One turn moves each row of this set onto another row. After a few examples, where does it send each row asked below?
muz: [-18  43  12 -38 -25  44  37   8   8  19 -15  53]
Lubud: [  4  41  48 -12 -29   0  43  21  -1  -3 -15  32]
Ser: [-63   9   2 -32  -5 -12  33  13  -6  25 -30  34]
fezar: [-28   8  23 -37  10  11  24 -12  50  10  12  35]
vazef: [-30  58  47 -17 -10 -18  39  17  34  26  -3  62]
nepes: [-33  24  25 -11  15  -7  15  16  40  19  34  35]
zivof: [  1  26  38   2 -13 -28  42  -8   8  17  10  42]
Bala: [-31  21  31 -11 -11  13  57  35  14 -12 -39  45]
tedi: [-27  48  25 -31  -8 -19  -3  -9   4  14  -5  29]
zifu: [ -7   3  36 -37 -26  17  44   4  31  13 -13  10]
paf: [-40  42  37 -22  -9   9  31  49  46  13  -7  29]
Kigu: [-16  23  29 -24 -10 -16  60  -3  33  -9 -27  54]
zim: [-24 -19  22  -8  -6 -10  58 -11  18  30  -9  38]
mam: [-33  14 -15 -19  -9  11  50  46  11  12   5  29]
Bibas: [-42  35  14 -15  -4 -31   9  15 -12  28   5  24]
Gusok: [-39  20  39  15   2  -7  44   1  12  19 -24  73]
busod: [-13  25  -4 -13  -3  16  15  12  35  -6  17  26]
Bire: [-47  21  12 -47  -8   1  20 -14  10   9 -38  38]
kizag: [-17   4  35 -19   1  23  23 -30  11  28   9  49]
Tisob: [-25  42   0 -25 -21  11  46  47  -7  29   7  37]
Sebu: [-49  -6  32  -7  -2  23  31  27  39  32  -8  24]
Gepo: [-15  16  47 -11 -16  13  18  15  24  42  18  11]
gedat: [-39  38  15 -32   4 -17  59  49  17   3   6  48]
tol: [-19  15   4 -10  -3  38  13  -9  29   1  -4  43]
Suro: [-50   4  11  -9   7  -9   8 -10  -3  15 -17  29]
suped: [-31  37  29 -14  -4  -9  59  28 -24  23   0  64]
maroz: [ -2  36  41 -43 -18  14  40 -18  -1  20   0  50]
Zafo: [ -9  -5  40   4 -19  19  45  -1  -9  13 -18  28]
nofib: [-30  32   5 -21 -21  36  45  27 -14  34 -12  54]
zozo: [-42  25   2 -47  -2 -26  21   7  23   1 -14  18]
fovig: [-17  20  29 -40 -17 -24  52   5  43  35   8  26]
katok: [-56  14  28 -27  -2   0  57  11  47  36 -21  59]
Kag: [-48  31  25 -16  -9  -3  10  -5 -24  37 -20  45]
lud: [-25  20  25 -40 -12  12  69   3 -14  15 -21  63]
fonev: [-38  16  40  -2  -6 -12  36  10  21  61  15  45]
Big: [-40  33  43  17  -5   8  33  43   8  17 -12  49]
zema: [-39  55  18 -54 -16 -21  26  11   0  24 -18  30]
sitok: [-10  40  21 -14 -16  42  12  -4   8  15   2  51]
vin: [-58   8   9  -7  20 -10  42  34  26  13   9  46]
Zezim: [-24  13  -9   3   1   7  22  32  15  11  20  27]

Suro moves to zozo
Zezim moves to mam
Where do these go?
lud moves to maroz
zifu moves to Gepo
fonev moves to katok

